[100 170 110  98 156] : (34)
[105 182  96  96 158] : (16)
[111 122 105 155 119] : (160)
[105 153  96  96 158] : (66)
[119 102 163 182 128] : (54)
[111  91 179 128 127] : (143)
[174 129  94 165  81] : (81)
common (16) (54):   [182]
has: [119 155 105 122]  no
common (143) (160):   [111]
has: [153  96  96]  yes
common (54) (160):   [119]

[112 127 133 128 130 146 142 130 132 135 129 126 129 139 131 128 132 126
 131 140 125 136 128 126 134 128 129 129] = (32)
[112 127 133 128 130 146 142 130 132 135 129 126 132 139 131 128 132 126
 124 140 113 136 128 126 134 130 129 129] = (14)
[116 102 126 149 139 138 130 132 145 128 113 114 129 123 131 129 107 125
  84 152 117 130 128 117 137 137 129 128] = (126)
which: [112 127 133 128 130 146 142 130 132 135 129 126 129 139 131 128 132 126
 131 140 125 136 128 126 134 128 129 129]  (32)
has: [128 134 126 128]  no
which: [116 102 126 149 139 138 130 132 145 128 113 114 129 123 131 129 107 125
  84 152 117 130 128 117 137 137 129 128]  (126)

[114 147 140 129 117 106 129 104 123 113 114 133 143 119 137] = (106)
[120  90 159 115 154 126 146 148 123 118 161 141 118 127 138] = (206)
[111 168  81 125 108  96 103 100 131 107  99 131 113 148 161] = (192)
[114 134 149 114 102 112 123 151 137 102 115 120 103 141 120] = (103)
[121 179 107 119 101 114 135 111 159 115  75 140 134 140 117] = (46)
[120 105 157 130 116 127 120 132 113 134 150 131  95 115 125] = (49)
[130 167 100 123 113 142 130 118 130 106  93 106 164 131 126] = (164)
[137 112 127 108 105 141 139 138 107 115 125 100  99 100 109] = (72)
[122 138 142 144 155 128 120  94 134 154 135 156 148 129 149] = (187)
[125 159 103  89 118 110 103  98 112 124 115  90 149 127 149] = (10)
[134 110 103 128 153 146 106 123 106 142 151 108 119 143 148] = (29)
[127 131 136 129  98 107 150 119 129 111 115 153 101 138 133] = (167)
common (72) (187):   [138]
has: [142 113 123 100 167]  no
common (106) (49):   [113]
common (10) (187):   [149]

[126 109 107 101 120 121]  (38)
[121 120 115 123 128 130]  (2)
[109 127 120  86 119 161]  (5)
has: [128 123 115]  no
common (5) (2):   [120]
has: [128 123 115 120 121]  no
has: [119  86]  no
which: [109 127 120  86 119 161]  (5)
common (2) (5):   [120]

[136 123 131 132 120 132 131 125  95 120 126 127 125 129 127 128 137 107
 131 129 132 127 130 129 134 123 122 132 126 133 121 130 121 126 127 131
 132 142 134 130 128 131 125 121 122 133 124 125 120 125 131 123 126 131
 127 118 133 127] : (140)
[134 127 127 125 136 113 132 129 121 127 137 125 131 125 128 126 120 127
 127 127 129 132 130 123 129 132 131 122 126 126 122 126 136 128 131 127
 127 129 124 127 127 130 132 131 133 121 131 132 130 133 124 130 131 119
 128 130 132 125] : (122)
[115 132 128 130 120 144 131 133 150 135 118 133 129 131 128 131 133 117
 127 130 124 124 131 134 122 127 128 133  95 124 122 130 122 129 125 128
 127 118 130 129 129 124 125 128 126 132 128 125 130 125 132 129 125 137
 127 132 125 133] : (86)
[136 123 131  94 120 132 131 125  95 120 126 127 125 129 127 128 137 107
 131 129 132 127 123 129 134 123 122 132 126 119 121 127 121 126 127 131
 132 142 134 130 128 131 125 121 122 133 124 125 120 125 131 123 126 131
 127 118 124 127] : (3)
[137 123 131 132 120 132 131 125  95 120 126 127 125 129 127 128 137 107
 121 129 132 127 123 129 134 123 122 132 126 119 121 130 121 126 127 131
 132 142 134 130 128 131 125 121 122 133 124 125 120 125 131 123 126 131
 127 118 124 127] : (128)
has: [122 126]  yes
which: [136 123 131 132 120 132 131 125  95 120 126 127 125 129 127 128 137 107
 131 129 132 127 130 129 134 123 122 132 126 133 121 130 121 126 127 131
 132 142 134 130 128 131 125 121 122 133 124 125 120 125 131 123 126 131
 127 118 133 127]  (140)
which: [136 123 131  94 120 132 131 125  95 120 126 127 125 129 127 128 137 107
 131 129 132 127 123 129 134 123 122 132 126 119 121 127 121 126 127 131
 132 142 134 130 128 131 125 121 122 133 124 125 120 125 131 123 126 131
 127 118 124 127]  (3)
which: [115 132 128 130 120 144 131 133 150 135 118 133 129 131 128 131 133 117
 127 130 124 124 131 134 122 127 128 133  95 124 122 130 122 129 125 128
 127 118 130 129 129 124 125 128 126 132 128 125 130 125 132 129 125 137
 127 132 125 133]  (86)

[133 109 157 153 124 113 131]  (22)
[139 143 161 125  96  88 128]  (156)
[137 103 106 127 120 136 155]  (150)
[142 157 103 149 144 115 101]  (104)
[154 125 114 142 118 119 134]  (183)
[118 141 170 124 128 128 107]  (138)
[139 143 161 125 141 128 107]  (89)
[137 136 113 170 170 132 134]  (159)
[152 120 141 105 142 124 153]  (73)
common (159) (22):   [113]
common (138) (156):   [128]
common (183) (104):   [142]
common (104) (22):   [157]
common (138) (159):   [170]
has: [170 124 127]  no
has: [141 170 124 128 128]  yes

[129 129 128 121 132 127 130 127 129 132 132 125 134 131 128 128 127 129
 129 129 123 128 125 124 131 130 121 130 132 130 142 127 123 125 126 125
 128 128 128 127 128 121 127 129 131 131 120 117 136 127]  (9)
[126 126 132 126 122 129 132 129 130 122 123 119 129 130 130 127 127 127
 127 130 131 131 126 128 127 126 130 124 133 128 144 124 129 140 125 135
 130 128 131 131 136 149 129 124 130 136 126 138 124 126]  (166)
[129 131 128 127 130 123 135 122 129 123 115 119 129 128 126 127 126 131
 131 129 125 123 131 126 128 127 130 138 136 135 124 126 128 132 127 122
 128 128 137 123 130 130 131 124 133 124 127 134 134 128]  (44)
[129 129 130 122 129 137 134 128 132 119 126 124 128 128 135 128 130 129
 137 127 128 133 132 126 130 130 131 172 129 125 129 129 128 132 128 129
 129 127 126 135 130 130 122 124 127 124 127 137 115 130]  (105)
[129 131 126 130 135 130 134 127 126 141 131 125 130 129 127 128 130 130
 127 129 131 127 130 127 124 123 129 120 122 129 118 131 124 136 135 124
 125 128 144 129 122 130 131 122 132 130 127 133 125 125]  (57)
[126 126 132 126 122 129 132 129 130 122 123 128 129 130 124 127 127 127
 127 130 131 131 126 128 127 126 132 124 133 128 144 124 129 140 125 127
 130 128 131 131 136 149 129 124 130 125 126 138 124 126]  (145)
[129 129 130 122 129 137 134 128 132 119 126 124 128 128 129 136 130 129
 137 127 128 133 132 128 130 130 131 172 129 125 129 129 127 134 128 129
 129 127 126 135 131 130 122 124 127 124 127 137 115 130]  (94)
[130 127 130 126 134 123 126 129 128 130 140 129 132 129 134 126 129 127
 124 127 126 133 123 128 127 120 125 117 130 132 120 122 128 119 135 126
 127 128 124 133 134 115 126 124 133 122 122 122 131 130]  (149)
which: [129 131 128 127 130 123 135 122 129 123 115 119 129 128 126 127 126 131
 131 129 125 123 131 126 128 127 130 138 136 135 124 126 128 132 127 122
 128 128 137 123 130 130 131 124 133 124 127 134 134 128]  (44)
has: [128 134 127]  no
which: [126 126 132 126 122 129 132 129 130 122 123 119 129 130 130 127 127 127
 127 130 131 131 126 128 127 126 130 124 133 128 144 124 129 140 125 135
 130 128 131 131 136 149 129 124 130 136 126 138 124 126]  (166)
which: [129 129 130 122 129 137 134 128 132 119 126 124 128 128 129 136 130 129
 137 127 128 133 132 128 130 130 131 172 129 125 129 129 127 134 128 129
 129 127 126 135 131 130 122 124 127 124 127 137 115 130]  (94)
has: [131 126 130 135]  yes

[152 131 150 108 100 144 133] -> (75)
[137 112 120 156 138 135 129] -> (93)
[134 105 115 155 136 163 125] -> (110)
[107 134 153 155 121 127 145] -> (82)
[148 127 111 118 134 115 125] -> (152)
[118  97 114 133 146 129 141] -> (39)
[130 149 129 130 133 133 173] -> (68)
has: [133 133 173]  yes
has: [155 136]  yes
has: [134 105]  yes
common (68) (93):   [129]
common (39) (75):   [133]
has: [153 155]  yes
common (152) (39):   [118]

[127 102 100 102 127 119 151  78 123 134]  (37)
[127 102 100 129 147 119 151  78 140 134]  (12)
[127 102 100 129 147 119 151 129 130 134]  (95)
[127 102 100 129 127 119 151 129 125  85]  (132)
which: [127 102 100 129 127 119 151 129 125  85]  (132)
which: [127 102 100 129 147 119 151  78 140 134]  (12)
has: [129 127 119 151 129]  yes

[131 128 141 141 102 110 130 134 135 133]  (25)
[132 136  94 131 117 110 136 126 149 125]  (116)
[132 119 169 110 124 167 133 103 111 120]  (52)
which: [132 136  94 131 117 110 136 126 149 125]  (116)
has: [111 103]  no
has: [128 131]  no

[108 147 128 114  88 123 119 155 147 126  98 117 118 120  86 141] : (20)
[143 165  92 128 118 146 124  80 138 144  87 121 132 108 129 154] : (56)
[138 112 127  88 108 131 146 136 118 104 134 101  80 105 126 121] : (18)
which: [108 147 128 114  88 123 119 155 147 126  98 117 118 120  86 141]  (20)
which: [143 165  92 128 118 146 124  80 138 144  87 121 132 108 129 154]  (56)
which: [138 112 127  88 108 131 146 136 118 104 134 101  80 105 126 121]  (18)
has: [ 92 127]  no

[130 118 143 119 131 133 110] = (107)
[111 171 130 163 148 104 110] = (141)
[130 118 143 133 130 119 134] = (130)
[121 133 128 166 139 101 144] = (71)
[135 142 142 130 134 143 132] = (7)
common (107) (71):   [133]
common (71) (107):   [133]
has: [130 163 148]  yes
has: [130 133 143]  no
has: [139 166 128 133 121]  no
has: [119 143]  no

[144  90 127 145 170] = (42)
[109 160 108 127 118] = (50)
[179  93 178 104 154] = (172)
[ 94 149 148 128 130] = (146)
[119 122 138 109 143] = (133)
[154 100 112 111 147] = (64)
[129 128 122 144 133] = (136)
[106 129 143 179 141] = (119)
common (172) (119):   [179]
has: [144  90 127 145 170]  yes
common (42) (136):   [144]
common (146) (136):   [128]
which: [154 100 112 111 147]  (64)

[163 148 128 133 100] -> (111)
[126 141 164 133 154] -> (98)
[112 118 143 134 158] -> (70)
[111 158 144 131 110] -> (4)
[109  87  73 133 120] -> (35)
[114 126 152 134 159] -> (182)
[120  94  81 135 114] -> (36)
[110  85  76 136 122] -> (176)
[159 161 160 130 129] -> (27)
has: [133 158]  no
common (4) (176):   [110]

[118 147 169 110 114  93 143] -> (114)
[128 148 145  90 152 101 152] -> (48)
[120 169 146 147 104 120 101] -> (205)
[ 92 118 116 135 128 109 122] -> (131)
[153 144 112 130 142 159 111] -> (125)
[140 145 149 131 144 125 163] -> (195)
[ 92 118 116 170 112 135 100] -> (181)
[127 131 140 140 144 130 141] -> (23)
[ 95 147 111 131 119 130 151] -> (78)
[117 119 101 138 128 152 139] -> (8)
[143 149 123 132 148 154 148] -> (171)
common (78) (195):   [131]
common (48) (171):   [148]
has: [110 169 147 118]  no
common (48) (195):   [145]
which: [ 92 118 116 135 128 109 122]  (131)

[155 105 125 138] = (101)
[135  85 126 141] = (80)
[154 127 112 125] = (102)
[136 135 151 136] = (69)
[130 105 143 123] = (121)
[152 110 120 111] = (144)
[125 114 126 167] = (123)
common (101) (102):   [125]
has: [106 143]  no
common (69) (80):   [135]
has: [156 105]  no
common (102) (123):   [125]
common (80) (69):   [135]
common (80) (123):   [126]

[131 135 132 116 131 133 127 135 117 158 119 160 117 124 131 140 130 119
 126 170  97 118 128 125 118 118 125 105 144 124 131 131 131 124 115 112
 119 142 114 147 133 116 130 120 132 136 141 135 131 136 116 131 124]  (41)
[131 141 130 109 132 152 134 142 116 164 155 171 108 115 109 152 106 121
 114 169 113 109 146  94  80 101 134  83 125 120 125 116 168 115 127 100
  94 140 104 149 166 126 135 123 153 150 149 147 119 148 101 144 129]  (85)
[129 133 129 123 138 135 114 133 118 154 119 163 113 129 144 145 123 119
 133 162  95 117 124 135 119 114 129  95 142 127 134 130 138 127 119 120
 122 138 113 149 127 122 125 119 128 133 142 144 128 136 115 117 133]  (15)
[129 128 128 126 129 128 128 129 127 131 127 132 126 128 129 130 128 127
 128 133 124 127 128 128 126 126 129 125 130 128 128 128 129 124 127 126
 128 129 126 130 128 127 129 127 129 128 130 130 128 129 126 128 128]  (139)
which: [129 128 128 126 129 128 128 129 127 131 127 132 126 128 129 130 128 127
 128 133 124 127 128 128 126 126 129 125 130 128 128 128 129 124 127 126
 128 129 126 130 128 127 129 127 129 128 130 130 128 129 126 128 128]  (139)
has: [135 131 136]  yes
which: [131 135 132 116 131 133 127 135 117 158 119 160 117 124 131 140 130 119
 126 170  97 118 128 125 118 118 125 105 144 124 131 131 131 124 115 112
 119 142 114 147 133 116 130 120 132 136 141 135 131 136 116 131 124]  (41)
has: [125 120 125 116]  yes

[125  99 142 139 125 118]  (60)
[129  95 118 143 127  84]  (118)
[ 84 162 143  78  89 162]  (90)
common (118) (60):   [118]
common (60) (118):   [118]
which: [125  99 142 139 125 118]  (60)

[103 126 102 114 101 145 125 143 111] = (65)
[105 115 103 122 101 140 144 123 105] = (142)
[103 130 102 115 101 145 139 150 113] = (88)
[ 84 155 108 139 137 129 129 126  85] = (100)
[ 85 147 113 133 138 130 135 125  87] = (113)
[ 84 161 103 143 135 129 140 131  86] = (157)
[105 115 103 114 101 140 144 123 105] = (97)
common (113) (65):   [125]
has: [137 129 130 126  85]  no
has: [126 101]  no
has: [101 141 144 123]  no
has: [115 105]  no

